(in the rows, 128 means zero)
Each path below is one point turned by a fixed rotation once a step. After each direction that follows a path, write how fast that rotation turns it, in degrees per step (0 if it stays still).
Each turn is a multiple of 5 degrees from 10 to 175, or 0.
Each row of a path follows its step; steps can be skipped.
path 1
step 1: [126 122 134 119 130 121 126 120 135 122 130 128 126 126 124 121 120 124
 130 124 117 126 128 121 119 120 133 124 127 126 130 128 131 127 129 132
 134 121 134 135 125 140 124 127 128 117 120 129 123 130 116 138 129 132
 131 134 127 144 127 133 128 128 135 123 127 124 135 134 129 130 132 127
 121 123 126 123 128 124 135 130 132]
step 5: [123 135 135 133 122 125 127 128 129 135 130 134 130 139 133 122 124 127
 118 128 116 129 131 126 127 120 133 120 128 130 123 133 127 129 132 129
 123 133 119 126 119 129 133 125 124 126 111 130 135 111 117 133 124 129
 125 125 126 135 125 129 132 130 128 127 132 132 135 128 128 131 127 122
 127 122 127 130 135 125 129 124 125]
step 7: [137 124 130 122 116 127 119 131 133 130 136 134 125 126 131 124 120 128
 126 126 124 129 134 127 132 124 125 125 129 143 136 132 123 129 126 124
 133 129 122 133 117 128 124 123 130 126 119 123 129 112 123 130 121 121
 127 126 129 139 123 122 134 126 127 139 126 128 122 125 134 129 127 126
 119 124 133 127 130 128 129 135 134]
step 9: [122 128 130 120 117 124 129 124 125 128 140 128 119 130 123 123 123 126
 123 127 134 120 129 125 130 118 121 120 126 128 136 132 132 120 134 124
 124 137 134 132 124 128 127 123 133 121 118 121 126 132 117 133 114 127
 130 126 130 135 120 133 136 124 124 128 131 129 127 125 138 129 127 127
 126 131 131 124 125 131 123 136 125]
step 15: [128 124 135 130 118 130 129 133 129 137 130 132 129 138 132 130 122 130
 130 124 128 132 126 134 136 127 127 127 134 127 138 125 132 137 124 122
 122 134 120 122 123 130 127 120 117 124 126 126 120 123 122 138 125 123
 133 124 131 141 122 135 125 125 124 131 135 130 141 134 127 125 129 136
 123 120 131 128 120 129 128 124 129]
step 17: [127 122 125 127 118 122 122 131 129 135 123 134 125 123 121 134 121 136
 120 124 133 130 127 127 125 128 127 124 131 133 141 134 121 142 135 131
 128 131 132 128 123 128 130 128 125 126 130 133 122 123 122 136 125 122
 128 125 131 140 121 139 128 134 122 121 127 125 129 133 140 131 136 129
 126 127 132 120 125 131 132 132 132]
step 25: [124 128 130 125 116 124 127 128 123 127 135 135 134 119 125 125 120 131
 126 126 128 128 134 129 138 123 136 119 127 137 128 132 133 134 132 117
 134 131 125 120 112 123 136 120 122 123 135 132 130 122 125 136 122 124
 130 127 129 128 124 129 128 131 122 130 129 119 129 119 132 130 132 130
 121 121 125 136 127 125 123 127 125]
step 26: [125 123 136 131 122 131 122 124 127 128 123 131 122 124 129 128 125 128
 124 128 124 128 138 120 130 127 131 116 128 120 132 125 130 125 130 133
 127 129 122 127 118 143 133 119 126 129 124 127 120 122 124 139 128 120
 134 132 131 135 116 128 133 129 130 122 133 126 125 136 130 126 126 126
 130 118 129 132 127 130 139 138 126]
Speeds:
[129 128 129 127 128 127 127 129 128 125 130 128 131 129 129 128 128 127
 130 129 127 129 128 130 129 126 129 130 129 127 126 126 127 127 128 128
 128 130 128 129 127 129 126 128 126 128 127 127 127 128 126 128 127 129
 127 130 128 129 130 129 125 127 129 128 129 127 131 129 129 129 129 128
 129 131 128 129 127 129 128 126 128] -> 80
[128 127 130 128 128 129 129 126 127 128 126 129 129 127 128 129 128 129
 129 130 129 130 131 126 129 129 129 128 129 128 127 128 129 126 125 128
 128 128 129 128 128 128 129 128 129 125 128 126 128 130 129 126 129 128
 129 127 127 128 124 130 128 129 128 128 127 128 129 127 129 129 127 128
 127 128 129 131 126 128 129 127 129] -> 25
[132 129 130 127 128 127 129 131 127 130 126 128 126 128 128 129 127 127
 127 128 128 130 129 130 127 128 126 128 129 130 129 128 127 127 130 127
 129 128 130 129 129 127 129 128 127 128 127 128 128 125 129 127 128 128
 128 129 127 128 127 131 128 129 127 129 129 129 129 126 128 128 128 127
 128 129 127 129 128 131 126 130 128] -> 145
path 2
step 9: [130 142 128 123 124 132 136 123 127 134 131 130 126 130 126 128 126 113
 133 127 135 127 123 122 118 131 136 128 120 135 125 126 136 140 128 132
 130 135 134 132 126 135 129 128 128 129 125 131 129 126 132 131 123 131
 116 122 129 123 131 142 128 118 128 133 132 138 127 132 134 132 129 124
 130 130 119 123 133 129 138 124 121]
step 11: [113 129 130 131 117 122 127 139 132 131 124 126 124 127 125 125 129 125
 128 136 132 123 127 116 128 131 129 133 133 130 140 129 128 131 127 124
 133 130 128 128 126 128 131 122 133 133 136 134 125 128 135 136 128 127
 124 121 125 127 126 142 128 121 139 131 134 134 129 122 138 129 125 131
 122 129 124 131 128 133 129 140 117]
step 12: [132 133 125 123 121 139 133 131 124 129 126 128 133 125 140 126 133 126
 125 125 127 128 134 128 130 136 124 118 119 129 133 129 134 131 121 120
 124 141 127 130 126 126 119 128 133 126 130 129 120 117 128 132 125 125
 131 133 122 126 121 134 128 126 126 120 136 135 126 119 134 123 140 122
 139 131 130 123 127 126 124 121 123]
step 13: [119 126 131 136 123 120 135 122 131 127 128 133 134 120 132 123 137 122
 120 129 124 135 125 133 123 125 109 124 128 125 136 122 129 132 124 125
 128 128 125 121 125 134 127 132 132 140 133 124 132 137 134 131 126 130
 126 120 119 130 120 136 131 122 129 130 125 135 130 129 123 128 128 128
 124 119 124 137 129 123 126 132 128]
step 16: [126 132 131 135 130 134 133 115 125 118 125 129 130 122 122 126 126 128
 120 126 125 124 108 124 132 129 132 129 126 121 126 117 127 140 126 126
 122 126 128 132 128 130 132 126 122 130 125 128 133 140 125 133 128 123
 127 124 124 119 128 128 132 118 134 127 138 134 121 135 134 120 132 126
 137 128 128 130 125 122 126 130 126]
step 21: [122 123 139 123 119 134 132 127 123 126 125 124 128 137 133 130 129 124
 124 124 136 126 136 127 137 124 123 120 123 125 132 135 127 132 132 130
 121 129 121 134 134 127 132 125 132 130 130 142 130 117 136 127 121 120
 133 126 129 115 133 131 135 129 133 131 128 143 126 124 133 126 129 135
 128 121 128 132 123 134 128 132 122]
step 25: [130 134 134 129 130 132 132 120 114 126 130 132 126 129 128 133 129 127
 125 128 130 135 131 134 125 133 134 135 129 123 135 132 126 132 116 138
 125 125 125 138 120 121 130 130 130 138 118 120 129 129 122 135 121 135
 126 124 124 117 122 133 126 117 117 126 134 131 123 130 126 131 129 117
 133 128 125 131 132 137 136 133 128]
step 26: [130 123 124 127 121 130 136 128 127 130 124 129 117 122 128 122 125 121
 125 123 131 122 117 127 121 125 122 125 129 130 122 115 123 121 126 126
 129 131 128 132 125 133 128 127 131 130 122 127 128 139 138 136 135 134
 128 117 142 117 141 135 131 132 130 125 135 129 123 127 126 126 131 119
 130 127 139 128 126 135 126 129 125]
Speeds:
[130 129 127 128 127 130 129 129 128 126 126 130 128 128 127 128 125 128
 127 127 129 129 125 130 129 129 129 129 128 127 128 128 130 127 125 129
 128 126 128 128 127 128 129 128 129 127 126 126 129 129 127 126 129 129
 129 128 128 127 128 128 129 128 129 128 128 129 129 128 128 129 124 128
 127 127 129 128 130 127 128 127 127] -> 40
path 3
step 0: [133 127 121 126 132 135 134 126 127 138 126 127 130 136 127 118 140 135
 131 138 123 138 123 128 125 125 131 131 125 124 127 129 136 125 133 128
 135 131 133 129 128 135 127 129 122 132 122 128 123 127 125 125 131 138
 124 115 131 134 129 115 131 137 131 132 119 137 129 121 126 122 133 128
 127 126 119 133 133 126 123 133 136]
step 1: [131 141 130 122 129 131 128 129 125 130 123 130 134 132 129 121 127 124
 139 116 124 131 127 131 128 133 134 119 132 127 137 122 128 116 118 125
 132 120 124 130 132 126 131 134 125 130 132 131 125 130 134 128 132 128
 120 133 125 132 123 124 135 127 135 125 122 123 115 121 134 126 121 140
 129 130 125 123 137 130 132 120 131]
step 10: [131 128 124 121 128 133 132 127 135 130 125 120 132 132 126 134 125 131
 129 132 127 137 126 123 116 132 119 129 127 135 123 124 114 129 134 134
 124 125 130 129 127 130 133 128 135 129 136 125 122 123 133 122 126 123
 126 129 124 122 129 133 128 121 138 135 128 128 119 140 119 133 132 126
 130 117 133 141 130 121 122 130 118]
step 16: [128 126 119 125 115 128 130 131 128 128 126 134 133 127 129 124 118 130
 132 129 129 135 134 130 133 129 120 122 126 131 131 136 130 121 128 126
 126 140 132 130 132 133 133 134 130 130 125 145 124 123 131 137 133 131
 126 119 114 123 125 132 124 118 132 124 131 124 134 123 134 129 132 127
 143 126 125 124 130 127 132 128 131]
step 21: [138 124 114 130 124 132 119 124 135 128 136 122 127 126 128 139 123 128
 127 130 124 122 131 135 124 126 133 137 128 129 127 135 130 123 132 123
 127 132 127 128 133 122 122 129 121 134 133 126 122 130 123 114 133 125
 130 128 128 121 140 121 124 136 129 127 136 133 130 127 123 129 131 134
 122 131 134 133 131 143 132 128 122]
step 24: [132 125 122 131 120 124 134 129 135 125 120 137 124 125 131 130 121 116
 121 124 119 130 122 124 140 126 128 130 127 129 126 128 120 138 119 130
 136 135 130 128 127 121 126 124 122 129 126 126 127 128 123 141 122 125
 132 119 137 130 127 142 126 120 129 120 131 126 122 126 123 125 120 131
 127 123 129 126 128 128 133 131 126]
step 25: [133 121 125 121 129 124 130 129 133 131 134 135 126 135 126 135 120 129
 122 130 124 119 132 125 120 122 136 133 128 134 128 130 122 130 133 129
 129 133 126 130 123 129 128 129 128 131 129 130 119 133 123 124 128 118
 129 129 129 135 141 125 126 130 134 138 126 141 135 121 118 116 132 129
 118 132 126 127 131 121 136 129 122]
step 28: [127 121 131 126 119 127 134 142 128 127 125 129 130 122 125 124 132 120
 121 121 122 141 123 129 130 130 132 120 122 126 123 125 117 126 119 126
 132 123 138 126 128 129 132 127 119 143 133 132 127 122 125 135 130 131
 124 123 127 131 120 129 138 128 131 132 130 132 117 125 124 129 129 125
 127 126 135 129 132 131 126 131 122]
Speeds:
[129 127 125 127 130 126 128 128 130 126 128 127 131 127 126 129 127 128
 128 129 129 127 128 127 130 128 129 126 125 127 129 127 128 127 130 127
 129 128 129 127 129 126 127 129 128 127 129 127 128 127 129 131 126 127
 128 126 128 127 127 130 129 129 128 129 128 127 127 129 129 128 130 128
 128 128 130 128 128 128 127 130 128] -> 100
[130 128 130 129 129 128 126 126 128 127 128 130 128 128 126 129 130 126
 130 129 128 127 129 126 129 128 128 127 126 127 129 127 128 130 127 130
 128 128 128 129 127 130 127 130 126 128 128 126 127 130 129 129 128 126
 127 130 128 127 130 126 128 129 130 128 128 130 128 128 127 127 125 129
 130 127 127 126 128 128 127 127 130] -> 60
[127 127 128 130 129 129 127 127 127 127 127 129 127 128 129 126 126 130
 129 126 127 130 126 127 128 128 130 128 128 128 128 128 128 128 127 127
 127 128 128 129 126 126 127 127 127 127 128 127 128 129 131 130 128 128
 130 128 129 131 128 127 128 130 130 129 129 126 125 127 127 128 129 127
 129 129 128 126 129 127 131 129 129] -> 65
[129 131 129 128 128 128 129 128 127 128 127 127 129 129 130 126 130 130
 127 128 129 129 127 128 128 128 127 126 127 128 129 130 128 127 128 127
 128 127 125 129 128 129 126 127 130 126 129 126 127 131 128 128 127 128
 126 127 126 127 128 128 127 127 128 129 131 127 130 131 128 129 127 128
 130 127 128 129 130 128 129 129 128] -> 10
[129 127 127 126 127 126 130 128 128 126 128 129 126 130 127 128 126 128
 128 128 129 128 125 128 127 130 128 126 129 129 127 127 131 128 129 129
 129 130 128 129 129 130 128 127 130 130 126 129 128 130 127 131 128 129
 127 128 129 127 129 127 128 127 130 128 128 128 128 129 128 126 128 127
 128 130 128 126 128 126 127 128 128] -> 40
[128 128 129 129 126 126 128 130 128 129 126 129 128 126 127 126 131 128
 129 126 129 127 129 128 128 128 127 128 127 128 128 126 128 128 128 127
 129 129 128 129 127 127 129 126 129 129 129 129 128 130 127 129 125 129
 128 129 128 127 129 128 129 127 127 124 127 127 127 127 127 127 130 128
 128 126 128 127 130 130 127 127 129] -> 170
[129 128 129 129 128 126 129 126 127 129 129 128 127 127 127 127 128 129
 125 127 127 126 129 128 130 128 129 129 128 129 127 128 128 126 128 129
 126 128 127 128 129 130 126 129 128 127 128 129 130 127 124 130 130 127
 127 125 127 127 128 128 127 128 129 127 131 129 127 126 125 128 129 126
 128 128 127 128 128 127 128 128 129] -> 85
